(in the rows, 128 means zero)
Rotation paths and how fast each direction turns (deg/step)
Each turn is a multiple of 5 degrees from 10 to 175, or 0.
Each row of a path follows its step; steps can be skipped.
Rotation 1:
step 0: [117 125 117 132 141 140 130 137 126 123 120 139 127 137 119 131 139 145
 129 137 132 122 119 111 136 138 129 131 133 140 129 134 128 135 128 115
 130 137 119 133 132 131 127 127 130 122 120 127 131 125 123 123 127 117
 118 127 124 133 126 121 124 116 138 146 123 126 124 140 117 130 131]
step 3: [117 136 114 130 126 133 120 117 114 139 131 127 121 133 128 142 132 134
 133 129 119 121 122 122 132 139 125 135 126 134 144 127 132 129 132 135
 124 141 122 122 117 119 119 113 131 120 136 114 120 129 133 130 121 117
 126 128 121 132 129 128 121 130 132 134 134 136 112 125 142 132 133]
step 4: [131 134 115 127 124 128 127 126 120 125 122 129 131 131 116 124 130 138
 128 127 122 116 122 106 135 135 117 123 131 121 117 128 138 119 114 121
 129 126 131 124 131 133 109 129 122 126 142 125 130 137 133 133 134 135
 134 131 116 136 126 144 133 129 136 118 125 135 126 138 128 140 124]
step 7: [135 135 118 127 137 134 112 119 118 125 127 134 120 113 138 134 143 135
 126 140 142 137 126 123 120 143 123 124 133 125 115 126 149 120 124 134
 137 127 126 121 126 123 136 125 120 122 127 123 134 135 128 135 140 134
 132 123 120 118 127 122 126 127 126 118 123 133 119 126 134 127 122]
step 15: [114 113 122 134 132 126 122 129 122 128 130 144 121 129 127 123 125 122
 133 134 125 133 125 125 133 136 106 134 142 135 133 122 139 132 124 133
 109 129 125 126 126 124 132 129 122 121 129 116 135 144 129 114 132 114
 131 125 121 131 134 127 131 114 126 130 127 134 125 135 117 124 124]
step 17: [134 130 133 128 131 119 119 115 119 139 127 132 124 127 120 125 127 129
 133 128 119 138 119 127 126 138 135 129 128 127 122 137 140 122 137 120
 132 133 127 114 131 144 119 130 113 139 136 131 128 131 119 123 139 115
 121 130 115 140 128 125 125 128 113 142 128 124 124 113 124 137 130]
step 25: [129 130 110 128 124 134 116 112 122 124 135 139 120 125 146 118 134 137
 127 135 138 134 121 123 134 131 130 123 130 129 132 124 144 126 130 120
 116 126 128 123 131 131 139 129 116 141 117 131 120 129 118 132 144 122
 126 123 140 116 120 137 129 128 127 123 134 131 133 126 134 132 131]
step 27: [129 138 123 124 124 126 141 118 119 121 116 121 127 133 122 115 134 122
 118 130 135 129 130 126 129 125 123 120 143 122 118 134 138 129 126 118
 129 120 124 127 124 129 124 132 121 134 125 122 135 137 125 120 144 117
 138 120 121 142 141 127 140 129 138 133 136 122 126 146 120 119 132]
step 28: [110 130 121 119 133 129 130 118 121 126 132 134 132 120 126 130 134 134
 129 131 136 131 113 139 128 133 126 111 129 120 141 114 117 122 128 132
 135 131 121 123 135 129 131 125 118 132 114 128 129 126 130 116 138 115
 125 126 139 131 146 139 127 122 131 136 129 116 129 118 118 121 127]
step 31: [118 129 123 119 132 133 135 122 134 137 138 127 125 143 122 140 124 133
 129 133 123 128 116 122 140 130 131 120 127 135 132 130 134 123 126 120
 123 138 124 120 130 135 126 136 141 143 120 125 130 132 136 125 130 132
 121 138 118 137 137 125 132 109 146 138 134 127 129 131 113 130 115]
Directions:
[126 126 127 126 123 129 127 128 126 132 128 124 128 125 130 129 129 129
 129 125 126 129 132 127 128 127 129 129 128 128 128 128 128 127 128 125
 128 127 129 124 127 128 129 125 124 128 126 128 126 125 129 128 129 129
 129 128 131 127 125 128 128 130 128 129 126 125 129 123 122 127 129] | 95
[127 131 131 130 131 132 127 128 127 129 132 125 131 127 129 129 129 127
 127 129 126 128 130 127 126 130 129 127 130 126 127 128 130 126 129 128
 125 130 129 127 128 124 129 124 129 133 130 125 127 128 126 128 128 129
 125 128 126 124 126 129 127 129 125 128 130 126 130 130 129 131 127] | 80
[125 126 131 127 128 129 128 130 123 128 125 130 126 127 126 129 130 128
 128 130 132 130 128 128 124 125 129 129 128 124 126 128 129 128 131 128
 128 127 127 130 127 128 127 126 131 129 126 127 125 128 129 127 129 129
 129 125 127 128 126 127 125 125 129 129 127 130 131 130 128 121 127] | 55
[129 128 128 126 129 126 131 127 128 129 130 128 128 128 126 131 124 132
 127 126 128 131 131 133 125 127 129 126 129 126 129 129 128 128 129 126
 129 130 125 131 129 127 125 130 128 132 125 128 129 126 125 127 131 129
 130 131 129 129 129 134 128 126 126 128 128 130 130 127 127 131 130] | 95
[128 128 127 124 127 129 128 129 131 130 130 129 128 129 125 128 129 127
 129 125 126 127 127 128 128 127 130 128 125 124 128 129 126 127 128 133
 130 128 129 122 132 127 127 128 132 130 127 125 128 132 131 128 128 129
 129 131 130 126 128 131 129 128 131 128 126 128 129 130 130 128 127] | 145
[132 126 131 126 131 127 126 125 125 128 127 127 128 127 127 131 124 132
 131 134 124 129 129 129 131 128 127 128 130 128 129 130 129 128 128 129
 130 126 131 127 124 128 127 126 131 126 131 130 127 129 131 130 129 131
 127 130 129 129 126 130 127 128 129 128 126 127 128 128 128 127 127] | 25
Rotation 2:
step 0: [135 130 143 135 121 139 138 135 118 123 130 130 115 120 137 125 138 145
 140 124 136 126 119 122 117 122 128 127 126 114 132 121 134 133 120 139
 118 136 125 118 116 130 133 135 121 134 121 143 132 138 111 133 126 110
 140 121 129 128 133 124 126 130 110 123 129 121 144 118 122 114 116]
step 3: [128 146 129 117 121 135 138 138 126 123 119 130 113 106 137 124 138 125
 124 139 136 111 128 131 130 124 116 126 119 111 129 119 128 129 132 142
 127 135 127 120 113 129 141 139 132 145 123 135 131 143 134 113 125 118
 126 121 126 128 134 126 136 137 119 122 129 123 143 129 136 130 137]
step 5: [143 129 134 150 135 117 136 121 125 131 150 133 122 128 124 127 138 134
 139 129 132 133 114 116 126 137 122 131 135 126 129 116 123 136 124 133
 119 131 126 125 119 126 121 121 122 127 121 149 149 141 119 119 115 132
 134 119 133 134 127 124 122 125 113 123 138 129 140 137 125 126 118]
step 12: [133 133 130 126 128 143 133 129 135 105 133 116 122 133 122 132 130 138
 130 122 133 113 134 131 118 128 128 139 128 126 120 120 130 129 117 147
 129 120 138 110 136 131 133 133 129 122 131 141 127 137 131 118 116 136
 138 126 145 131 119 124 120 139 121 128 131 110 127 145 117 114 119]
step 21: [134 137 126 130 117 113 130 126 119 137 124 138 105 107 127 125 124 140
 117 132 144 117 128 126 137 136 120 131 144 117 127 127 121 141 139 130
 120 119 137 126 126 124 120 129 118 137 130 136 143 135 124 123 113 131
 138 124 135 121 131 129 125 123 127 128 130 111 146 134 124 123 124]
step 25: [130 138 129 130 138 127 141 146 124 124 129 130 123 129 122 115 135 136
 129 140 143 118 128 133 129 135 128 125 131 117 135 106 134 123 132 132
 132 125 128 130 133 127 137 137 138 138 135 140 136 147 136 116 133 113
 133 121 143 118 129 147 144 135 114 122 135 127 128 117 130 121 131]
step 29: [125 138 133 136 131 130 131 133 132 124 119 128 106 114 123 127 128 130
 123 117 139 107 115 125 128 108 122 136 116 126 131 134 127 144 122 138
 127 123 122 121 139 129 135 135 117 134 115 131 134 148 141 124 121 128
 145 119 140 127 129 123 138 117 132 125 125 115 131 128 118 126 133]
step 30: [137 135 133 143 126 126 135 130 138 126 130 117 114 132 123 133 145 131
 127 122 141 114 121 121 130 138 114 138 132 120 138 122 130 120 119 128
 140 123 138 119 134 120 132 127 150 126 126 137 131 149 138 120 131 126
 135 112 128 137 119 138 135 128 114 133 125 125 125 128 142 117 118]
step 31: [135 126 125 129 133 135 136 136 128 120 137 130 120 119 121 127 125 138
 128 130 132 116 121 117 132 126 129 130 129 124 121 112 131 111 138 147
 122 132 131 130 125 130 114 135 144 135 124 151 131 147 116 117 115 130
 126 128 127 126 141 146 124 138 114 114 140 134 133 129 127 120 126]
step 32: [136 136 119 123 121 139 129 133 122 126 118 131 115 114 122 119 140 134
 126 125 140 131 126 131 132 130 126 126 139 128 132 120 125 141 133 140
 117 125 124 125 135 127 121 133 118 137 116 132 146 129 136 130 108 130
 153 122 127 132 139 140 126 122 134 112 125 125 149 123 119 114 129]
Directions:
[126 130 127 127 129 125 126 128 127 126 129 131 129 130 128 127 130 126
 128 128 128 124 131 125 126 127 127 126 130 128 129 126 127 130 125 131
 129 129 129 126 125 123 130 129 126 132 127 125 129 130 128 126 128 132
 124 130 126 130 126 125 129 126 130 129 131 126 126 131 127 129 127] | 45
[128 128 126 128 129 127 127 128 129 127 130 131 131 131 127 127 128 130
 130 129 129 127 129 126 128 132 126 128 125 127 125 127 126 126 129 126
 125 128 127 128 131 132 124 128 124 129 126 128 134 126 128 129 124 127
 128 131 130 129 126 129 131 129 128 128 127 128 127 130 127 127 130] | 95
[128 128 126 132 129 125 130 130 126 127 129 127 129 132 126 127 125 126
 129 127 127 129 125 130 129 126 131 127 127 128 129 125 128 128 129 127
 127 132 128 132 130 129 132 126 128 128 129 127 129 131 126 126 124 127
 125 128 130 130 128 129 127 130 128 126 130 129 130 125 131 131 127] | 125
[128 131 132 126 121 131 128 129 126 128 129 131 128 129 127 128 126 128
 126 128 126 129 124 127 128 127 127 130 132 131 129 130 130 125 129 128
 130 128 124 127 129 130 127 128 126 131 129 128 128 129 133 128 125 126
 125 129 128 129 130 128 128 126 131 129 130 127 127 129 129 128 128] | 140
[128 128 128 131 129 128 129 125 129 125 128 129 128 129 127 129 128 128
 125 127 127 127 128 127 124 129 131 130 127 132 130 128 131 130 123 128
 127 131 128 126 127 128 124 123 129 128 129 129 125 131 125 128 127 125
 129 128 130 126 126 128 133 127 128 127 127 129 127 127 128 124 129] | 60
[129 129 127 125 131 129 125 129 125 130 122 127 128 125 128 127 127 129
 125 129 126 126 125 132 129 131 129 127 129 127 129 126 127 124 125 127
 124 127 129 128 127 129 127 125 130 130 126 126 128 128 125 128 127 126
 126 128 128 128 128 130 126 125 127 129 131 129 130 132 126 129 128] | 100
[129 130 129 128 129 129 129 134 129 127 129 129 129 128 126 132 128 124
 128 126 129 126 129 130 128 130 128 127 128 131 130 128 127 126 127 129
 129 122 130 128 126 128 130 126 127 126 130 124 129 125 128 127 126 126
 128 128 125 127 132 127 131 131 123 128 128 128 127 127 129 126 127] | 135
Rotation 3:
step 3: [122 145 128 137 126 112 153 116 124 118 110 127 134 124 131 131 136 135
 133 117 137 146 130 113 134 127 128 116 125 131 134 131 122 124 130 134
 137 120 131 118 123 122 128 137 127 133 124 133 134 133 120 122 132 121
 108 123 136 130 132 134 136 121 119 112 128 127 130 128 127 127 117]
step 10: [131 129 129 117 115 120 120 113 145 134 130 114 129 129 135 131 129 122
 121 128 128 123 126 123 145 125 133 121 123 118 125 136 122 146 124 130
 134 123 129 141 123 138 125 118 137 134 127 120 114 134 123 129 118 144
 139 129 138 140 121 123 129 117 136 135 129 141 135 112 143 125 129]
step 12: [120 121 128 123 121 127 124 144 115 119 122 130 141 131 138 117 125 120
 122 128 139 133 127 118 114 125 137 125 131 126 120 126 124 130 152 122
 148 131 122 129 122 117 133 134 128 119 144 134 133 131 110 131 123 138
 128 135 118 123 140 115 127 117 119 124 137 138 128 121 128 123 125]
step 13: [120 144 118 130 143 123 124 134 123 128 130 115 139 127 136 117 119 120
 122 127 124 125 120 135 122 141 109 127 120 135 133 130 139 138 124 122
 131 127 134 132 137 128 133 122 146 133 117 126 138 123 118 122 119 140
 140 130 136 120 130 122 133 146 132 133 130 116 129 140 137 141 129]
step 20: [132 130 123 126 104 128 137 134 130 130 121 130 134 129 133 127 143 130
 125 135 137 126 139 115 129 126 135 127 132 137 137 137 148 117 137 118
 131 124 122 139 134 122 122 127 129 110 131 130 139 115 113 131 122 125
 132 128 111 129 126 131 132 125 121 114 117 130 128 143 122 111 130]
step 22: [124 125 136 121 126 125 136 118 133 125 119 129 122 118 127 127 121 126
 123 135 133 134 121 128 123 137 137 125 126 118 134 138 133 136 115 138
 136 135 118 144 137 142 135 120 130 117 126 144 102 133 122 125 120 139
 133 117 142 132 133 139 131 135 149 122 128 119 127 133 126 125 132]
step 25: [121 131 130 145 125 126 128 141 134 122 138 115 135 129 126 118 120 122
 132 134 131 130 129 121 124 135 126 143 135 126 137 140 135 126 130 127
 138 119 137 112 151 128 133 122 136 118 137 126 133 131 125 131 111 130
 111 133 121 127 139 115 134 146 131 135 120 124 126 127 116 123 125]
step 28: [133 123 144 127 134 127 136 125 149 134 117 132 145 127 133 133 130 135
 132 120 124 124 125 119 141 116 134 133 122 128 127 132 140 117 120 128
 115 125 123 120 135 128 107 126 133 125 128 129 134 121 127 132 122 136
 126 119 118 126 118 130 144 117 137 122 121 134 153 128 124 117 132]
step 30: [120 127 121 120 126 135 128 126 134 114 120 131 128 135 142 119 122 136
 130 127 122 124 122 131 125 120 135 134 130 121 130 135 123 136 118 118
 135 124 135 131 136 139 142 131 130 116 133 132 127 131 111 116 125 133
 126 135 139 139 150 132 129 126 140 138 127 132 148 122 119 152 125]
step 32: [133 135 119 127 118 121 131 123 131 127 112 126 133 117 137 126 150 123
 116 129 126 131 124 125 129 124 118 117 142 135 135 132 127 117 125 122
 121 118 133 129 127 127 123 140 127 125 132 132 142 127 123 148 129 123
 134 121 126 128 141 115 127 111 130 116 154 121 130 133 138 127 119]
Directions:
[127 130 128 128 129 126 127 130 128 132 130 126 129 129 129 128 127 130
 129 130 130 127 128 125 127 127 127 128 129 130 127 128 126 130 127 123
 125 125 129 128 132 130 128 130 128 131 128 132 127 130 129 127 130 126
 124 129 126 127 125 131 130 133 127 126 132 127 129 128 130 131 127] | 175
[132 133 132 125 130 123 126 126 129 127 127 128 128 130 125 128 130 130
 124 128 130 125 130 130 129 127 130 129 126 128 129 128 127 125 125 131
 130 132 126 127 128 128 128 129 128 127 127 130 127 130 127 126 129 128
 126 128 129 129 128 132 128 129 126 130 128 129 131 127 127 127 130] | 55
[125 128 129 127 131 132 130 128 127 125 127 127 126 127 129 128 130 130
 129 131 130 131 131 128 125 127 129 127 128 127 128 128 130 125 125 133
 128 128 132 129 129 128 131 131 131 129 129 127 129 127 130 132 130 128
 127 127 132 132 131 130 128 130 129 127 129 128 129 128 131 128 125] | 135
[129 128 127 126 128 126 129 125 127 127 127 128 130 130 129 128 128 129
 132 129 131 127 125 126 133 126 124 130 126 129 129 131 133 127 129 126
 129 132 132 129 129 129 131 129 128 130 127 124 129 128 129 124 129 127
 126 129 129 128 128 126 131 128 129 128 127 132 129 130 128 128 128] | 145
[126 127 126 126 127 128 129 128 127 126 126 133 124 128 128 130 127 128
 127 130 126 131 125 131 126 126 129 129 127 126 127 127 128 131 132 124
 128 128 130 127 128 128 131 128 128 128 122 131 127 128 127 126 130 128
 124 128 128 128 128 130 125 129 127 126 125 129 130 124 128 125 130] | 95
[130 126 130 128 127 129 127 125 129 128 126 130 128 127 125 129 132 131
 128 129 129 129 128 129 128 132 129 130 126 131 128 126 130 130 128 127
 126 127 127 126 129 125 127 130 133 129 130 132 128 126 129 127 126 128
 125 127 127 130 127 125 132 127 127 126 128 127 123 129 124 128 128] | 125
Rotation 4:
step 4: [130 129 138 137 126 137 127 130 125 130 126 143 127 125 133 131 123 120
 134 136 139 119 127 128 136 138 129 131 135 121 127 113 145 123 127 126
 136 124 127 115 114 122 132 118 119 125 124 113 140 135 140 127 125 128
 130 131 135 121 117 133 138 124 128 148 122 134 134 137 124 130 113]
step 6: [119 113 132 138 130 130 128 133 119 129 128 140 128 135 148 130 126 148
 127 127 139 135 137 128 135 127 116 119 136 128 121 132 116 126 140 123
 122 130 130 120 120 133 133 126 127 131 123 131 143 123 142 135 127 128
 136 127 135 133 118 126 123 142 121 122 120 133 141 130 129 137 118]
step 7: [138 127 123 141 128 128 115 129 132 130 114 121 137 132 120 119 126 122
 121 136 130 129 130 120 118 135 126 129 132 111 119 125 137 131 130 130
 124 130 125 121 122 121 123 127 130 133 114 118 129 140 122 140 124 122
 124 129 133 108 113 140 125 120 132 143 127 136 142 117 127 129 128]
step 17: [137 124 129 132 131 122 125 123 115 128 125 136 129 125 146 123 136 127
 127 128 137 122 125 127 131 129 117 120 127 117 108 131 131 141 123 126
 131 135 123 131 120 122 134 127 134 128 132 116 136 147 143 136 127 121
 138 126 132 118 123 126 120 137 124 138 108 121 142 130 134 125 125]
step 18: [121 120 132 143 135 140 126 128 127 132 122 111 142 129 127 121 125 140
 121 132 116 136 134 117 120 132 132 129 145 111 128 126 130 121 130 126
 128 115 138 125 128 142 133 129 116 136 120 124 128 131 131 137 125 132
 125 122 131 121 125 127 117 137 119 123 128 139 129 112 121 127 121]
step 19: [115 117 129 136 138 125 114 141 129 133 125 137 127 123 143 129 128 128
 130 124 125 134 133 136 129 122 116 140 133 128 131 125 127 131 131 116
 118 136 131 116 110 114 136 122 134 121 119 137 127 133 126 140 129 121
 130 126 121 122 112 126 138 116 134 138 123 130 135 132 132 141 122]
step 20: [137 123 124 137 133 127 116 133 119 137 132 123 130 140 119 115 120 118
 135 134 143 131 121 126 114 142 137 128 126 119 117 130 136 131 127 124
 114 132 132 126 126 129 128 120 143 136 136 113 125 142 137 126 125 119
 128 126 131 122 120 121 121 136 113 123 120 133 122 130 128 123 129]
step 21: [115 116 142 129 129 133 136 126 119 137 118 127 125 121 123 127 129 135
 122 122 124 114 134 127 130 124 117 131 142 117 121 131 138 131 127 111
 133 125 138 120 136 138 129 116 122 120 120 128 134 132 135 142 129 115
 113 130 128 141 127 117 129 139 132 129 124 133 129 124 123 141 124]
step 29: [124 113 129 148 122 123 123 131 126 130 131 134 142 126 138 125 117 134
 119 141 132 126 139 133 135 128 116 127 131 112 125 121 141 122 127 116
 127 126 134 128 117 136 143 127 125 127 119 126 148 125 131 123 129 126
 124 133 124 120 118 130 114 128 124 126 119 139 125 135 126 132 124]
step 31: [119 114 137 124 129 138 127 137 124 132 129 131 129 133 128 130 123 132
 138 124 128 139 132 121 124 129 133 143 135 120 124 123 124 123 139 114
 114 130 138 121 115 133 141 123 129 131 135 121 127 138 132 129 114 120
 136 129 132 141 121 117 131 135 115 120 118 135 126 123 107 132 127]
Directions:
[130 127 128 130 131 129 130 127 125 130 125 125 126 131 125 131 130 128
 124 128 127 127 127 127 131 131 129 130 126 129 133 128 129 127 128 130
 127 128 126 128 129 130 129 130 127 123 129 128 131 129 128 131 130 129
 127 130 130 127 125 128 127 129 127 127 131 130 129 131 128 130 124] | 125
[127 127 128 130 127 130 129 133 129 128 127 127 130 123 130 129 125 129
 124 128 125 127 128 129 125 129 129 129 127 129 130 129 125 129 128 125
 130 129 128 128 128 129 131 131 126 125 128 130 127 126 129 129 123 131
 128 125 126 129 130 125 130 130 126 127 131 125 128 128 126 127 128] | 110
[127 127 130 128 128 128 129 131 129 131 127 128 127 133 130 128 128 125
 128 127 131 129 128 125 126 127 128 129 126 127 128 127 127 124 136 129
 128 127 128 126 128 126 129 130 126 128 127 130 125 131 126 127 129 129
 127 126 129 126 129 127 127 124 129 129 130 125 130 127 126 130 130] | 90
[126 134 126 128 133 129 129 126 129 124 130 129 131 131 129 126 127 130
 131 125 126 126 129 125 126 128 126 129 129 127 130 126 124 127 129 128
 129 127 129 130 126 129 129 127 126 127 130 127 127 130 126 131 127 130
 128 128 127 128 126 129 129 129 127 125 126 126 131 130 129 132 129] | 85
[125 126 126 125 128 131 127 127 130 128 129 130 129 125 129 128 128 127
 129 130 130 125 128 126 132 124 125 131 126 129 126 129 129 128 129 126
 126 131 128 127 129 129 130 125 125 130 127 129 126 128 127 129 129 131
 128 127 134 128 127 129 129 131 129 127 133 131 128 130 126 127 127] | 145
[131 127 128 128 129 133 132 131 127 129 129 130 127 128 127 127 128 128
 131 124 123 132 127 128 128 125 126 129 133 129 127 128 127 128 130 132
 127 126 127 128 128 132 128 129 131 128 127 132 129 127 127 129 129 126
 129 129 129 130 127 126 129 129 129 127 130 130 130 127 128 125 128] | 115
[128 128 123 129 128 129 124 126 127 130 130 128 130 130 130 125 128 131
 125 125 126 131 126 128 127 128 128 129 127 128 127 129 128 129 128 129
 130 128 126 129 128 125 129 126 123 129 127 132 130 126 131 129 128 126
 132 129 130 124 128 129 124 127 130 129 127 127 129 126 126 128 127] | 35
